Each row below has a hidden score, from 0 to 20, with 10 about the middle. What is it? The score is a weighted sum of the row's numbers plus the product of two more (or one squared), each taken from its middle value.
(26, 38, 15, 4, 11, 0, 4, 9, 3, 10, -7, 9, 15, 32, 30, -16) ~ 7
(-14, -15, 54, 52, 38, 46, 43, 42, 50, 32, -27, -34, 40, 41, 58, 83) ~ 6
(78, 62, 64, 47, 45, 24, 35, 25, 32, 33, 36, 41, 43, -29, -31, -16) ~ 6
(-27, -34, -39, 13, 11, 10, 1, -60, -48, -45, -48, -2, 4, 8, 19, 38) ~ 14
(-15, -20, -32, 64, 67, 65, 56, 51, 60, 68, 66, 63, 66, -28, -25, -10) ~ 8
(-24, 41, 40, 27, 28, 24, 6, -55, -54, -49, -47, -39, -41, -29, -35, -35) ~ 6
(-8, 26, 23, 8, 16, 7, 26, 16, 16, 33, 32, 44, 47, 27, 42, -20) ~ 4
(75, 57, 44, 33, 24, 18, 15, 24, 47, 35, 36, 47, 37, 41, -23, -7) ~ 10
(-24, -20, 22, 11, 17, 12, 21, 14, 32, 30, 36, 40, 44, 43, 40, -15) ~ 6
(33, 29, 27, 23, 15, 10, 10, 18, 16, 5, 27, 31, 50, 31, 33, 0) ~ 9
(-27, -38, -34, 54, 60, 64, 58, 67, 59, 67, 59, 80, 57, -38, -42, -26) ~ 9
(-6, -15, -13, -34, -43, -44, -44, -32, -36, -32, -33, -27, -26, -14, -21, -10) ~ 9
(54, 29, 29, 10, 7, 12, 16, 26, 32, 27, 29, 26, 18, 44, 60, 57) ~ 10
(95, 77, 79, 63, 54, 39, 50, 43, 46, 34, 27, 39, 45, 47, 71, 72) ~ 12
(34, 25, 25, 30, 9, 16, 5, 16, 1, 18, 25, 34, 43, 40, 33, -13) ~ 8
(-28, -39, -40, -46, -55, -17, -20, -25, -44, -35, -44, -43, -36, -41, -25, -23) ~ 11
(-13, -9, -20, -39, -46, 14, 29, 30, 35, 35, 32, 44, 59, 48, 72, 61) ~ 11
(-28, 30, 69, 65, 74, 73, 72, 67, 71, 79, 67, 67, 71, 75, -15, -21) ~ 2
(-18, -33, -40, -45, -28, -26, -37, -27, -23, -16, -11, -45, -40, -35, -32, -23) ~ 14
(-22, -21, -45, -46, 14, 6, 11, 16, -12, -1, 8, 10, 6, 19, 19, -23) ~ 10
(-43, -48, -43, -6, -15, -65, -69, -61, -57, -43, -64, -55, -42, -43, -44, -24) ~ 10
(-32, 46, 64, 78, 74, 76, 71, 63, 74, 75, 71, 82, 78, 87, -34, -20) ~ 3
(-35, -32, -46, 14, 6, 14, 8, 4, -37, -55, -13, 3, 7, 9, 8, 13) ~ 19
(25, 31, 20, 59, 61, 51, 56, 58, 53, 62, 49, 50, -39, -39, -28, -35) ~ 10
(-32, -40, -44, -64, 0, -13, -9, -6, -53, -54, -53, -52, -48, -49, -38, -39) ~ 10
(-36, -46, -38, -56, -61, -74, -64, -64, -44, -50, -50, -47, -49, -44, -39, -35) ~ 9
(-21, -23, -32, -42, -52, -50, -55, -43, -42, -40, -50, -31, -34, -30, -40, -14) ~ 11
(-32, -48, -45, -51, -14, -24, -31, -17, -19, -10, -11, -17, -40, -45, -29, -20) ~ 12
(-21, -23, -25, -35, 57, 73, 69, 65, 70, 72, 67, 72, 58, -32, -24, -24) ~ 7
(59, 52, 48, 34, 29, 10, 9, -32, -33, 16, 16, 22, -24, -26, -10, -13) ~ 6
(27, 22, 16, 8, -2, 8, 1, 6, -1, 2, 27, 33, 43, 39, 49, -5) ~ 9
(-31, 76, 76, 72, 66, 70, 65, 59, 51, 65, 57, 57, 52, -34, -12, -33) ~ 4
(-10, 19, 14, 17, 8, 10, 7, 16, 25, 22, 33, 32, 43, 31, -12, -12) ~ 6
(-32, -35, -51, -15, -14, -16, -62, -57, -50, -49, -51, -45, -45, -42, -43, -22) ~ 17
(-17, -25, -27, 2, 4, 11, 10, 12, 31, 33, 38, 37, 39, 45, 4, -22) ~ 10
(59, 55, 34, 29, 10, 5, 14, 32, 18, 28, 38, 38, 28, 40, -13, 1) ~ 10
(49, 31, 29, 13, 1, 17, 9, 27, 25, 32, 33, 22, 28, 44, 59, 68) ~ 10
(90, 74, 67, 50, 54, 51, 48, 50, 44, 42, 38, 45, 48, 39, 70, 68) ~ 8
(-40, -46, -48, -59, -57, -72, -74, -51, -54, -57, -52, -52, -50, -40, -36, -38) ~ 12
(50, 29, 19, 7, -53, -63, -25, -18, -16, -15, -11, -36, -39, -35, -26, -12) ~ 10
(-23, -23, -28, -15, -18, 56, 59, 56, 69, 62, 60, -27, -34, -36, -26, -15) ~ 12
(66, 55, 53, 45, 19, 28, 27, 24, -53, 30, 34, 37, 43, -34, -24, -30) ~ 4
(-16, -24, 9, 4, 1, -16, 49, 49, 46, 48, 45, -34, -34, -31, -15, -24) ~ 9
(81, 68, 41, 50, 32, 14, 17, 27, 35, 25, 40, 30, 44, 47, -23, -3) ~ 14
(-25, -35, -36, -50, -65, -61, -61, -55, -51, -44, -47, -40, -38, -32, -31, -22) ~ 11
(-17, -21, 67, 65, 75, 64, 72, 62, 66, 69, 76, 69, 80, 74, -35, -27) ~ 16
(-35, -43, -54, -54, -64, -69, -67, -55, -60, -56, -40, -46, -44, -43, -41, -36) ~ 11
(-18, 65, 62, 43, 56, 44, 43, 42, 45, 26, -34, 27, 38, 43, 66, 70) ~ 8
(-19, 25, 20, 27, 16, 12, 16, 13, 9, 21, 26, 23, 31, 40, 35, -6) ~ 6
(-28, -48, -48, -54, -60, -74, 48, 62, 59, 49, -54, -61, -47, -41, -48, -37) ~ 11
(-24, -27, 78, 68, 66, 71, 74, 69, 72, 72, 69, 67, 67, 65, 98, 95) ~ 6
(-22, -30, -30, -45, -52, -61, -21, -47, -45, -18, -7, -3, -2, 1, 6, -13) ~ 9
(-18, -7, -30, 16, 25, 17, 11, 32, 33, 30, 37, 29, 36, 38, 46, -15) ~ 9
(30, 34, 16, -1, -16, -56, -29, -14, -5, -8, -8, -17, -27, -18, -21, -23) ~ 5
(-17, -36, -36, -42, -14, -15, -21, -18, -20, -31, -13, -56, -48, -38, -37, -22) ~ 11
(-39, 25, 10, 1, 59, 53, 41, 43, 36, 38, -45, -50, -52, -41, -32, -39) ~ 17
(-36, 19, 16, 1, 50, 49, 49, 44, 59, 57, 43, -44, -41, -35, -33, -22) ~ 15
(-1, -25, 28, 27, 26, 19, 16, -47, -39, -33, -33, -28, -22, -11, -21, -12) ~ 15
(-29, -27, -35, -42, -22, -26, -19, -20, -53, -50, -60, -37, -46, -33, -39, -33) ~ 9
(-27, -30, -35, -52, 9, 0, -10, -47, -36, -13, 0, 3, 18, 14, 26, 31) ~ 14
(28, 29, 19, 11, 7, 3, 5, 11, 7, 24, 34, 35, 34, 45, 31, -14) ~ 7
(18, 15, 12, 1, 5, -1, -7, -3, -3, -12, -13, 13, 38, 42, 56, 63) ~ 9
(78, 59, 53, 24, 15, 12, 4, -43, 20, 17, 32, 25, 35, -18, -19, -2) ~ 5
(22, -21, -38, -48, -56, -61, -18, -10, -10, -13, -10, -12, -29, -30, -25, -25) ~ 13
(29, 26, 23, 16, 0, 6, 4, 8, 15, 12, 13, -1, 19, 51, 50, 73) ~ 10
(-18, -24, -24, -37, 21, 20, 16, 16, 23, 31, 37, 42, 42, 40, 52, -16) ~ 8
(30, 22, 24, 1, 7, -5, 12, 14, 14, 7, 6, -3, -26, 30, 63, 56) ~ 10
(-29, -18, -37, -46, -57, -62, -55, -46, -44, -40, -36, -50, -48, -45, -32, -28) ~ 12
(67, 49, 42, 24, 18, 12, 3, 23, 32, 34, 32, 29, 38, -12, -13, -9) ~ 4
(1, 20, 32, 20, 19, 14, 9, 19, 24, 31, 35, 35, 37, 41, -15, -12) ~ 5
(-35, -48, -43, -61, -59, -66, -64, -60, -60, -50, -48, -49, -41, -41, -32, -35) ~ 11
(83, 82, 73, 76, 65, 65, 56, 56, 60, 61, 61, 59, 48, 63, 82, 83) ~ 9
(-36, -48, 4, -6, -11, -15, -73, -65, -50, -48, -51, -57, -38, -36, -40, -36) ~ 14
(39, 32, 65, 65, 56, 66, 55, 58, 62, 66, 63, 52, 57, -37, -32, -25) ~ 2
(-8, -13, -26, -38, -44, -52, -32, -39, -31, -26, -33, -24, -15, -18, -11, -10) ~ 8
(76, 77, 73, 56, 49, 53, 50, 53, 40, 42, 21, 35, 38, 58, 71, 70) ~ 8
(-42, -45, -51, -52, -64, -67, -67, -57, -49, -50, -48, -51, -37, -36, -22, -35) ~ 12
(-35, -45, -45, -62, -72, -69, -71, -60, -51, -58, -64, -53, -47, -43, -45, -27) ~ 12
(-31, -38, 13, -2, 3, -17, -26, -55, -47, -47, -46, -44, -42, -38, -36, -33) ~ 6
(-8, -17, -27, -49, 63, 57, 57, 61, 62, 66, 70, 60, -26, -19, -20, -23) ~ 8
(26, 19, 19, 4, 2, 8, 4, 10, 0, -6, 24, 28, 43, 46, 51, -19) ~ 11
(-16, -35, -43, -2, 5, 4, 7, -3, -25, -14, -3, 2, -6, -31, -23, -23) ~ 12
(95, 72, 64, 47, 33, 45, 29, 27, 32, 18, 26, 30, 48, 48, 56, 68) ~ 10
(-27, -38, -35, -45, -54, -63, -61, -53, -29, -54, -4, 1, 20, 15, 21, 27) ~ 10
(-10, -19, -23, -48, 13, 17, 37, 32, 48, 49, 40, 41, 49, 56, 48, 56) ~ 10
(-26, -33, -42, -5, -14, 1, 0, 7, -9, -56, -48, -53, -48, -49, -29, -19) ~ 14
(75, 67, 58, 48, 41, 33, 34, 39, 35, 29, -34, 22, 31, 50, 53, 73) ~ 7
(-18, 32, 31, 22, 16, 15, 13, 10, 24, 26, 32, 37, 30, 36, 36, -26) ~ 4
(86, 67, 49, 43, 29, 28, 21, 20, 33, 33, 35, 31, 52, 57, -22, -9) ~ 12
(53, 36, 38, 18, 22, 2, -49, -49, -40, -37, -47, -39, -37, -32, -29, -26) ~ 8
(-21, -33, -50, -56, -64, -72, -70, -47, -52, -48, -42, -46, -50, -37, -38, -31) ~ 12
(-33, 30, 30, 57, 58, 56, 48, 38, 46, 43, -50, -44, -48, -37, -39, -35) ~ 7
(89, 81, 72, 52, 55, 57, 47, 50, 45, 37, 41, 36, 51, 48, 59, 68) ~ 8
(-21, -36, -38, -48, -52, -29, -26, -13, -20, -16, -36, -42, -37, -29, -32, -28) ~ 11
(87, 70, 66, 54, 48, 50, 43, 39, 41, 20, 31, 30, 30, -30, -47, -23) ~ 10
(-35, -38, -43, -54, -64, 9, 3, -52, -50, -19, 7, -7, 3, 9, 16, -24) ~ 13
(99, 83, 76, 66, 51, 65, 53, 45, 55, 47, 42, 38, 43, 60, 72, 94) ~ 10
(73, 54, 28, 21, 10, -2, 20, 31, 31, 23, 34, 42, 28, 50, 57, 60) ~ 13
(-24, -20, -28, 12, 4, 11, -8, 8, 3, 11, -4, 7, 8, 1, -9, -13) ~ 9
(-28, -35, -38, -45, -54, -64, 21, 20, 32, 31, 35, 38, 43, 29, -40, -21) ~ 15
(0, -12, -18, -33, -43, 1, 12, 16, 19, 31, 16, 31, 22, -21, -18, -10) ~ 8
(-33, -37, -20, -20, -26, -32, -36, -15, -23, -15, -11, -53, -48, -35, -29, -18) ~ 11
(68, 38, 30, 21, 0, -4, 17, 29, 34, 33, 34, 40, 45, 44, 63, 65) ~ 10
(-13, 25, 17, 9, 11, 1, 1, 0, 3, 30, 22, 32, 38, 32, -19, -18) ~ 6
(-15, -20, -26, 20, 9, -2, 3, -48, -5, 2, 7, 7, 7, 5, 15, -35) ~ 12
(30, 33, 9, 10, -5, 6, 12, 14, 22, 22, 17, -8, -28, -34, -25, -24) ~ 7
(-36, -40, -41, 4, 4, 0, -14, -57, -49, -52, -47, -10, 9, 6, 21, 41) ~ 12
(50, 31, 30, 16, 8, 19, 19, 22, 36, 40, 35, 33, 31, 55, 50, 70) ~ 9
(39, 35, 22, 12, -6, 19, 3, 19, 35, 30, 9, -18, 32, 48, 56, 75) ~ 14
(-16, -20, -37, -43, 10, 21, 26, 34, 41, 44, 50, 47, 52, 50, 52, -23) ~ 9
(-31, -36, -38, 12, 6, 8, 2, 1, -48, -45, -12, -2, 10, 12, 28, 35) ~ 15
(-19, -26, -36, -47, -31, -31, -35, -25, -43, -44, -37, -52, -42, -36, -33, -18) ~ 12
(-28, -37, -36, 18, -58, -32, -26, -13, -8, -26, -37, -38, -37, -34, -38, -23) ~ 12
(-9, -11, -23, -34, -35, -35, -7, 16, 11, 10, 22, 22, 21, -22, -15, -3) ~ 7
(-25, -29, -6, -11, -30, -33, -31, -55, -34, -37, -37, -28, -35, -29, -28, -12) ~ 8
(31, 23, 11, 11, -11, -17, -55, 4, -3, 2, -15, -34, -26, -37, -19, -4) ~ 17
(-41, -42, -41, -58, -69, -66, -66, -64, -59, -55, -51, -44, -46, -46, -39, -31) ~ 12
(-24, -36, -29, -50, -59, -65, -57, -50, -42, -42, -50, -4, 5, 27, 35, 34) ~ 10
(20, 27, 14, 3, -9, -2, -11, -7, 3, -6, -4, 16, 34, 43, 63, 68) ~ 10
(-32, -24, 76, 68, 77, 68, 61, 69, 60, 60, 61, 67, 63, 57, 78, 88) ~ 4
(-21, -40, 1, 5, -4, -11, -55, -59, -43, -47, -54, -39, -48, -30, -32, -31) ~ 9
(-32, -36, -39, -53, -66, -61, -60, -56, -41, -48, -51, -10, -1, 8, 14, 27) ~ 12
(62, 49, 37, 19, 10, -2, 26, 19, 39, 30, 38, 40, 42, 53, 57, 67) ~ 11
(39, 27, 26, 14, 8, 2, 7, 22, 17, 18, 27, 10, 0, 29, 52, 65) ~ 9
(-32, -27, -39, 4, 2, -5, 6, -6, -54, -39, -49, -38, -51, -40, -28, -23) ~ 12
(35, 29, 66, 62, 58, 58, 59, 47, 59, 65, 63, 50, -35, -31, -37, -34) ~ 10
(-23, 36, 32, 13, 15, 15, 22, 12, 23, 35, 39, 48, 40, 40, 43, -6) ~ 5
(-46, -36, -44, -46, -57, -76, -68, -64, -39, -40, -55, -44, -30, -49, -39, -33) ~ 12
(-33, 39, 32, 68, 63, 71, 67, 65, 69, 68, 71, 70, 67, -36, -28, -28) ~ 2
(-21, -35, -32, -56, -30, -28, -18, -21, -17, -17, -24, -37, -42, -45, -25, -24) ~ 9
(-21, -24, -36, -51, -55, -46, -71, -50, -42, -44, -37, -41, -36, -36, -39, -26) ~ 17
(-26, 80, 78, 57, 62, 65, 55, 52, 57, 57, 47, 48, -39, -32, -30, -35) ~ 4
(25, 32, 28, 19, 10, 4, -1, 8, 25, 19, 29, 35, 35, 37, 38, -19) ~ 6
(-17, 78, 77, 63, 67, 65, 64, 57, 55, 58, 50, 55, 37, 53, 71, 74) ~ 8
(-37, -31, -35, -52, -53, -11, -9, -57, -50, -43, -42, -61, -44, -40, -28, -32) ~ 11
(-24, -34, -30, -26, -26, -31, -63, -39, -36, -39, -36, -41, -35, -22, -27, -16) ~ 14
